In the data rows, zero lies at 7.5, halfway between 7 and 8.
Every row has one hidden group. There are 5 groups. Groups can overlap: rows of different groups may look alike. Groups are numbered from 0 in the order they first appear among the rows asked about.
The table:
array([ 7,  8,  8, 12,  7,  6,  8, 12, 10,  9, 13, 13, 10,  7, 10,  9,  5])
array([ 9,  6,  9,  4, 10,  6, 10,  9,  8,  7,  5,  7,  8,  8,  6,  7,  9])
array([ 5,  7,  7,  9,  5,  9,  7,  7,  6,  9,  9,  8,  8, 11,  6,  9,  2])
array([3, 6, 4, 6, 4, 6, 3, 6, 7, 7, 9, 8, 6, 7, 9, 7, 8])
array([ 9,  7,  9, 14,  7,  9,  9, 11,  8,  9, 11, 11,  9, 10,  7,  9,  2])
array([ 9,  8,  9, 14,  8,  6, 10, 13, 12,  9, 14, 14, 10,  8, 10, 10,  4])
array([12,  9, 11, 15,  9,  7, 10, 12,  9,  9, 12, 11,  9, 10,  7,  9,  3])
array([ 4,  6,  5,  8,  5,  6,  5,  7,  8,  8, 10, 10,  7,  8,  9,  8,  6])
array([ 8,  8,  7, 12,  8,  6,  8, 12, 11,  8, 13, 13,  9,  7, 10,  9,  6])
array([ 5,  8,  4,  8,  7,  8,  3,  6,  7,  7,  8,  7,  5,  5,  9,  6, 10])
array([15, 10, 11, 15, 11,  6,  8,  9,  8,  8,  8,  6,  6,  9,  6,  7,  5])
array([ 6,  6,  8,  2,  6,  9,  8,  6,  5,  7,  4,  5,  7,  5,  7,  7, 12])
array([ 7,  7,  8, 12,  6,  7,  9, 11,  9,  9, 12, 11,  9,  9,  8, 10,  3])
array([ 7,  7,  8,  3,  8,  9,  9,  7,  7,  7,  3,  6,  9,  5,  7,  7, 12])
array([ 6,  7,  6,  4,  7,  7,  6,  3,  7,  7,  6,  5,  6,  6,  8,  6, 10])
array([ 9,  8,  9,  4, 10,  7, 10,  9,  8,  7,  5,  7,  8,  8,  6,  7,  8])
array([11,  8, 10, 15,  9,  7, 10, 13, 10,  9, 12, 12,  9,  9,  8, 10,  3])
array([7, 6, 7, 2, 8, 7, 7, 4, 6, 6, 5, 4, 6, 7, 7, 6, 9])
array([10,  7,  9,  5, 11,  6, 10,  9,  8,  7,  5,  7,  8,  8,  6,  7,  9])
array([ 4,  7,  5,  4,  8,  6,  6,  6,  7,  6,  4,  6,  5, 10,  7,  6,  5])
array([6, 7, 7, 2, 7, 8, 7, 4, 5, 6, 5, 4, 6, 7, 7, 6, 9])
array([ 4,  7,  6,  4,  5,  8,  5,  3,  6,  6,  6,  5,  6,  6,  8,  6, 10])
array([10,  8,  9,  5, 10,  8, 11,  9,  7,  7,  5,  8,  8,  7,  5,  8, 10])
array([ 8,  7,  9, 12,  6,  7,  9, 11,  8,  9, 12, 11,  9,  9,  8, 10,  3])
array([ 3,  8,  5,  6,  4,  8,  5,  4,  7,  7,  7,  6,  6,  6,  8,  6, 10])
array([15, 11, 13, 15, 11,  7,  8,  8,  6,  9,  6,  4,  6, 10,  7,  6,  4])
array([4, 7, 4, 8, 5, 6, 3, 7, 9, 8, 9, 9, 6, 7, 9, 7, 8])
array([7, 7, 7, 2, 8, 7, 7, 5, 6, 6, 4, 4, 7, 7, 7, 6, 9])
array([ 9,  7,  9,  5, 11,  7, 10, 10,  7,  7,  5,  8,  9,  7,  6,  7,  9])
array([ 5,  7,  7,  3,  5, 10,  8,  5,  6,  7,  5,  4,  8,  6,  8,  7, 12])
array([ 6,  6,  9, 10,  5,  9,  8,  8,  6,  9,  9,  9,  9, 11,  6,  9,  1])
array([ 7,  7,  7,  2,  7,  7,  8,  5,  5,  6,  4,  4,  7,  6,  7,  7, 11])
array([ 6,  9,  5,  8,  8, 10,  5,  5,  9,  6,  7,  6,  6,  6,  9,  6, 12])
array([13,  9, 11, 15,  9,  7, 10, 12, 10,  9, 12, 11,  8,  9,  8,  9,  3])
array([ 7,  7,  8,  2,  8,  9,  9,  7,  6,  7,  3,  6,  8,  5,  7,  7, 12])
array([ 8,  8,  9, 12,  6,  8,  9, 10,  9,  9, 12, 11,  9, 10,  8, 10,  3])
array([10,  8, 10, 15,  8,  7, 10, 11,  9,  9, 12, 12,  9,  9,  8, 10,  3])
array([5, 9, 4, 8, 6, 7, 3, 7, 8, 7, 9, 9, 6, 6, 9, 7, 9])
array([ 5,  7,  6,  3,  5,  8,  6,  3,  6,  6,  6,  5,  7,  6,  8,  6, 10])
array([ 8,  6,  8,  2,  8,  7,  9,  6,  7,  6,  3,  5,  8,  6,  7,  7, 10])
array([ 4,  6,  6,  9,  5,  7,  7,  8,  8,  9, 11, 11,  9,  8,  9,  9,  5])
array([6, 6, 6, 3, 7, 7, 6, 4, 5, 7, 6, 4, 6, 6, 8, 6, 9])
array([ 9,  7,  8,  3, 10,  7,  8,  7,  6,  6,  3,  5,  7,  7,  6,  6,  9])
array([ 4,  7,  5,  7,  7,  8,  5,  5,  5,  8,  8,  8,  8, 10,  6,  8,  3])
array([ 3,  8,  6,  5,  5, 10,  7,  3,  7,  7,  5,  4,  7,  6,  8,  7, 12])
array([10,  8,  9,  4, 11,  7, 10,  9,  7,  7,  5,  7,  8,  8,  5,  7,  9])
array([15, 10, 14, 15,  9, 10, 11, 10,  6, 10,  8,  6,  7, 11,  7,  8,  2])
array([4, 7, 5, 6, 7, 7, 4, 6, 6, 8, 9, 8, 7, 9, 7, 8, 4])
array([ 9,  7,  9,  3,  9,  9, 10,  8,  6,  7,  4,  6,  9,  6,  6,  8, 11])
array([ 3,  6,  5,  8,  5,  7,  5,  7,  8,  8, 10, 10,  8,  8,  8,  9,  5])
array([15, 10, 12, 15, 11,  7,  9, 10,  8,  9,  8,  7,  6, 10,  5,  7,  4])
array([ 6,  7,  8,  3,  7,  9,  8,  6,  5,  7,  4,  5,  8,  5,  7,  7, 12])
array([10,  7,  9,  5,  9,  9, 11,  9,  7,  7,  5,  8,  9,  6,  6,  8, 11])
array([ 9,  7,  9,  4, 11,  8, 11, 11,  9,  7,  6,  9,  8,  8,  7,  8,  9])
array([ 8,  7,  8,  3,  8,  9,  9,  7,  7,  7,  3,  6,  8,  6,  7,  7, 11])
array([10,  7, 10, 14,  7,  9, 10, 10,  9,  9, 11, 10,  9, 10,  7,  9,  2])
array([10,  7, 10,  5, 11,  8, 11, 10,  9,  7,  6,  8,  9,  7,  6,  8, 10])
array([ 4,  7,  6,  8,  5,  8,  6,  7,  8,  9, 10, 10,  8,  9,  8,  9,  4])
array([15, 11, 12, 15, 10,  7, 10, 11,  7,  9,  9,  7,  7, 10,  5,  8,  3])
More rows, each followed by its group:
array([ 7,  8,  7, 11,  7,  5,  7, 10, 10,  8, 12, 12,  8,  7, 10,  9,  6]) -> 0
array([ 9,  7,  8,  4, 10,  8,  9,  7,  7,  6,  3,  5,  7,  6,  7,  7, 10]) -> 1
array([10,  8, 10, 14,  8,  7, 10, 13, 11,  9, 13, 13, 10,  8,  9, 10,  4]) -> 0
array([ 8,  8,  8, 12,  7,  5,  9, 12, 11,  9, 13, 13, 10,  8, 10, 10,  4]) -> 0
array([ 6,  7,  7,  2,  6,  8,  6,  4,  5,  6,  5,  4,  6,  6,  8,  6, 10]) -> 2
array([ 8,  7,  8,  3,  8,  9,  9,  8,  6,  7,  3,  6,  8,  6,  6,  7, 10]) -> 3
array([5, 7, 5, 5, 6, 6, 4, 3, 7, 7, 7, 6, 5, 7, 8, 6, 8]) -> 3
array([ 6,  9,  5,  9,  6,  7,  4,  8, 10,  7, 10,  9,  6,  6, 10,  7,  8]) -> 0
array([4, 8, 4, 5, 7, 7, 4, 5, 6, 8, 9, 8, 7, 9, 7, 8, 5]) -> 4
array([ 5,  8,  4,  5,  7,  8,  4,  4,  6,  8,  8,  7,  7, 10,  6,  8,  4]) -> 1
array([ 4,  8,  5,  6,  6,  8,  6,  4,  7,  6,  7,  5,  6,  6,  9,  6, 12]) -> 0
array([ 5,  8,  7,  3,  6,  8,  8,  4,  5,  7,  4,  4,  7,  5,  8,  7, 12]) -> 2
array([ 8,  7,  9,  4,  8,  8, 10,  8,  7,  7,  4,  6,  8,  6,  6,  7, 11]) -> 3
array([ 8,  7,  8,  3,  9,  9,  8,  6,  6,  6,  4,  5,  8,  6,  7,  7, 10]) -> 3
array([ 4,  7,  5,  6,  5,  8,  4,  5,  7,  7,  8,  7,  6,  5,  9,  6, 10]) -> 0
array([ 3,  7,  6,  5,  5,  8,  5,  3,  6,  6,  6,  5,  6,  5,  9,  6, 10]) -> 0
array([11,  8, 10, 15,  9,  6, 10, 14, 11,  9, 13, 13, 10,  9,  9, 10,  4]) -> 0
array([14, 10,  9, 14,  9,  6,  5,  7,  7,  7,  5,  4,  5, 10,  6,  6,  5]) -> 0
array([ 8, 10,  4,  9,  9, 10,  4,  8,  9,  6,  8,  7,  6,  6, 10,  6, 12]) -> 0
array([ 9,  7,  8,  4, 10,  7,  9,  8,  7,  6,  4,  6,  8,  8,  5,  7,  9]) -> 1
array([ 6,  9,  5,  8,  7, 10,  5,  5,  9,  6,  7,  6,  6,  6,  9,  6, 12]) -> 0
array([ 4,  7,  6,  9,  5,  7,  6,  8,  8,  9, 11, 11,  9,  8,  8,  9,  4]) -> 3
array([6, 7, 5, 3, 8, 7, 4, 3, 6, 7, 6, 5, 6, 9, 6, 7, 5]) -> 1
array([ 9,  7,  7,  3, 10,  6,  8,  7,  8,  6,  4,  6,  7,  8,  6,  6,  8]) -> 1
array([ 7,  6,  8,  3,  8,  7,  8,  6,  5,  6,  4,  5,  7,  6,  7,  7, 10]) -> 3
array([15, 10, 10, 15, 10,  6,  8, 10,  8,  8,  8,  7,  6,  9,  6,  7,  5]) -> 0
array([ 5,  7,  6,  3,  6,  7,  5,  3,  6,  6,  6,  5,  6,  6,  8,  6, 10]) -> 2
array([12,  9, 10, 15, 10,  5, 10, 13, 11,  9, 12, 12,  8,  9,  8,  9,  4]) -> 0
array([ 3,  8,  6,  5,  5,  9,  6,  3,  8,  6,  7,  5,  6,  5,  9,  6, 11]) -> 0
array([14, 10, 11, 15, 10,  6,  9, 12, 10,  8, 10,  9,  8,  9,  7,  8,  4]) -> 2
array([ 3,  7,  5,  7,  5,  6,  5,  6,  8,  8, 10,  9,  7,  8,  8,  8,  6]) -> 2
array([10,  7, 10,  5, 10,  8, 11, 10,  8,  7,  5,  8,  9,  7,  5,  8, 11]) -> 1
array([ 5,  6,  7, 10,  5,  8,  7, 10,  9,  9, 11, 11,  9,  9,  8,  9,  4]) -> 3
array([ 8,  7,  8, 12,  7,  7,  9, 12, 10,  9, 13, 12,  9,  9,  9, 10,  3]) -> 2
array([4, 6, 5, 7, 6, 8, 5, 7, 7, 9, 9, 9, 7, 9, 8, 8, 4]) -> 4
array([ 8,  6,  8,  3,  9,  8,  9,  7,  7,  7,  3,  6,  8,  6,  7,  7, 11]) -> 3
array([10,  8, 10, 15,  8,  8, 10, 13, 10,  9, 13, 12,  9,  9,  9, 10,  3]) -> 2
array([5, 8, 5, 4, 7, 6, 4, 3, 6, 7, 7, 6, 5, 8, 8, 7, 7]) -> 3
array([ 5,  8,  7,  2,  5,  9,  7,  4,  6,  6,  5,  4,  8,  6,  8,  7, 12]) -> 0
array([ 3,  6,  5,  7,  5,  7,  5,  7,  7,  8, 10, 10,  7,  8,  8,  8,  5]) -> 3
array([ 8,  6,  9,  4,  8,  8, 10,  8,  7,  7,  4,  6,  9,  6,  7,  7, 11]) -> 3
array([ 9,  7,  9,  5, 10,  8, 11,  9,  7,  7,  4,  7,  9,  6,  6,  8, 11]) -> 1
array([ 6,  7,  7,  2,  6,  8,  7,  4,  6,  6,  5,  4,  7,  6,  8,  6, 11]) -> 2
array([ 3,  8,  5,  5,  4,  9,  5,  4,  6,  6,  7,  5,  6,  6,  9,  6, 11]) -> 0
